In the data rows, 128 means zero.
Each row below has a hidden score, from 0 to 40, with 20 about the middle. What is it? The score is a weighted sum of the row's numbers plus the product of two more (or one squared), each taken from its middle value.
(137 120 110 94 130 97 110 119 108 122 101 123 142 100 123 143) -> 32
(105 103 132 65 134 78 122 102 71 86 142 102 118 98 105 123) -> 13
(114 111 123 134 119 126 134 144 140 145 123 130 123 135 141 121) -> 12
(116 136 116 143 87 142 94 109 135 114 113 138 104 116 112 96) -> 21
(86 91 78 120 78 128 120 114 122 109 84 89 82 125 99 97) -> 12
(129 140 172 105 131 119 109 62 85 71 176 120 122 116 96 117) -> 29
(183 122 161 84 222 90 146 156 112 151 110 104 220 104 137 219) -> 31
(130 135 167 109 128 117 109 71 75 64 170 120 117 112 91 112) -> 25
(116 111 109 130 119 147 152 141 126 131 112 116 120 143 130 127) -> 19
(187 229 144 170 121 165 111 144 152 132 155 220 140 131 179 120) -> 20
(133 126 110 101 129 98 119 122 96 108 105 122 137 106 129 137) -> 12
(117 130 136 131 118 121 123 118 117 118 137 126 118 122 126 115) -> 22
(181 212 144 172 122 162 116 140 151 140 152 195 134 128 171 114) -> 33
(137 146 149 141 126 139 125 117 132 121 149 135 118 140 122 123) -> 22
(133 116 99 118 130 118 131 149 134 147 88 115 152 124 139 148) -> 9
(118 126 107 154 101 149 122 122 145 129 119 120 116 126 125 109) -> 17
(130 147 161 152 128 149 122 108 134 111 180 149 111 141 117 110) -> 22
(135 126 125 106 144 104 134 133 112 128 119 125 148 112 130 148) -> 15
(131 151 168 132 133 141 125 107 121 113 171 142 129 133 134 124) -> 24
(109 101 126 90 125 68 70 87 82 94 134 87 118 68 79 126) -> 31
(118 139 149 141 136 141 125 117 123 115 165 131 113 138 125 120) -> 21
(132 150 158 156 120 148 120 115 129 112 166 146 116 137 130 117) -> 21
(115 124 137 131 121 134 119 105 117 115 151 126 106 128 122 110) -> 23
(158 125 155 92 190 98 139 142 119 136 127 111 191 113 123 187) -> 20
(157 179 127 161 100 158 93 113 141 110 133 175 119 122 143 100) -> 19
(139 130 98 116 119 108 94 114 119 121 106 115 128 94 119 129) -> 23
(98 111 117 129 107 135 145 116 113 111 130 112 103 136 116 108) -> 14
(146 118 124 123 154 124 146 143 133 139 119 128 154 128 134 158) -> 12
(160 123 149 92 199 88 140 149 123 145 118 109 195 116 131 196) -> 19
(126 116 102 139 117 131 133 143 143 140 106 131 128 129 128 131) -> 9
(133 145 169 124 131 138 113 86 98 85 171 136 118 115 106 117) -> 27
(150 133 136 125 158 118 132 146 142 144 116 122 163 124 136 165) -> 18
(138 161 184 139 148 149 125 98 118 95 196 148 117 139 109 118) -> 27
(137 144 174 129 137 134 131 99 112 103 169 141 130 128 121 125) -> 22
(141 118 113 116 141 121 141 145 137 150 92 113 157 122 131 158) -> 17
(98 93 83 107 94 113 106 124 124 127 92 93 103 101 110 109) -> 18
(126 116 135 124 117 124 104 106 117 109 146 117 116 110 103 109) -> 23
(138 139 132 128 127 124 100 101 121 106 137 121 127 108 106 125) -> 23
(137 143 100 158 126 156 156 208 188 206 97 160 141 149 190 139) -> 19
(93 91 125 116 136 139 196 150 135 140 117 109 121 166 131 130) -> 8
(120 119 126 124 129 142 169 148 122 139 129 129 121 154 146 132) -> 12
(118 118 99 120 130 111 134 155 146 145 89 114 139 118 131 146) -> 12
(154 119 133 131 172 113 142 144 152 158 118 104 176 114 131 175) -> 21
(116 130 151 133 118 137 121 105 118 110 160 131 107 122 115 113) -> 25
(134 127 103 108 115 92 109 119 98 104 100 122 135 106 121 123) -> 18
(103 100 106 118 98 109 88 104 101 110 114 100 100 91 92 103) -> 28
(133 135 131 136 129 121 130 117 121 117 140 124 130 116 119 127) -> 20
(117 124 120 121 109 119 95 105 115 117 123 118 107 111 114 111) -> 29
(108 114 124 145 124 154 182 132 129 137 124 121 113 164 133 126) -> 10
(122 144 124 167 104 179 124 111 138 124 136 135 110 148 119 102) -> 21
(148 146 142 133 131 132 101 97 115 100 143 135 129 107 115 117) -> 27
(157 127 140 102 175 102 136 144 129 142 116 116 181 119 130 175) -> 17
(88 83 120 112 140 135 198 158 130 143 120 105 122 174 140 133) -> 4
(153 165 195 134 143 144 122 92 107 94 193 157 122 130 109 121) -> 33
(146 129 137 124 135 124 112 122 127 115 142 129 135 118 118 134) -> 17
(161 121 149 106 189 97 138 146 117 144 117 104 196 111 129 192) -> 26
(174 122 161 86 214 83 152 154 120 151 114 106 218 119 132 222) -> 20
(143 123 140 107 163 104 128 142 135 140 116 122 161 118 129 166) -> 24
(104 110 130 131 128 147 179 137 134 137 139 118 108 172 133 120) -> 8
(141 153 174 151 132 158 123 106 125 110 175 139 112 145 126 110) -> 38
(142 124 122 127 145 128 132 138 124 136 114 123 146 124 130 147) -> 21
(149 126 132 119 166 121 143 135 128 133 109 117 166 131 129 165) -> 15
(157 190 141 143 108 143 107 117 120 109 152 184 116 129 138 114) -> 25
(129 126 122 135 128 131 125 135 136 128 130 138 121 140 132 120) -> 11
(114 119 105 126 116 118 118 126 126 134 99 115 122 117 119 127) -> 20
(115 101 70 135 110 133 131 158 151 173 74 112 128 130 137 129) -> 16
(142 160 200 134 147 139 124 88 115 85 193 154 123 137 115 121) -> 24
(135 134 117 137 130 140 160 175 160 168 108 150 136 145 175 137) -> 13
(118 128 119 110 113 108 84 89 102 99 124 114 113 92 98 111) -> 30
(118 114 87 148 102 137 130 158 169 165 92 124 117 135 149 118) -> 11
(132 130 130 125 128 134 132 135 130 128 123 132 128 132 141 127) -> 19
(155 119 140 118 175 110 134 144 144 148 114 118 180 115 131 179) -> 21
(165 121 157 93 192 90 136 151 131 151 116 104 201 112 134 198) -> 22
(110 122 105 129 110 121 115 129 132 125 115 123 119 119 123 121) -> 11
(130 154 156 146 123 144 116 121 128 122 160 142 122 143 128 120) -> 22
(75 53 134 107 133 116 173 115 108 124 117 66 119 144 90 130) -> 14
(147 177 125 156 106 151 95 119 142 115 136 168 117 120 143 98) -> 23
(124 134 102 136 121 129 136 166 148 161 118 136 114 137 154 120) -> 19
(95 84 82 133 96 124 125 127 135 136 95 103 98 137 111 103) -> 7
(116 134 158 129 126 124 101 87 93 91 167 128 111 113 91 101) -> 31
(146 120 127 113 168 116 148 151 139 154 106 113 169 124 134 170) -> 19
(123 145 124 115 109 123 113 120 113 114 139 155 118 130 140 110) -> 18
(115 113 113 132 114 127 130 119 132 134 108 127 123 137 128 122) -> 22
(141 123 121 128 142 126 140 143 133 140 121 126 141 124 120 137) -> 22
(143 133 129 117 149 120 126 133 126 136 119 127 148 127 134 147) -> 20
(137 126 149 119 160 116 135 123 114 125 134 120 153 132 114 151) -> 18
(111 113 124 127 127 140 162 142 132 133 126 138 124 145 146 124) -> 5
(117 137 106 168 97 161 124 123 158 137 123 133 113 150 125 101) -> 10
(185 216 138 183 107 179 133 161 171 154 147 230 123 155 206 103) -> 17
(148 145 136 137 127 124 103 101 127 111 134 138 133 114 108 120) -> 22
(191 228 154 173 117 166 108 140 157 135 153 215 140 143 182 122) -> 21
(161 121 149 109 188 107 142 151 127 138 121 116 187 123 131 193) -> 16
(137 143 110 139 114 135 108 116 135 118 123 148 122 118 125 111) -> 16
(121 149 126 169 105 181 122 112 137 117 138 137 99 159 112 103) -> 22
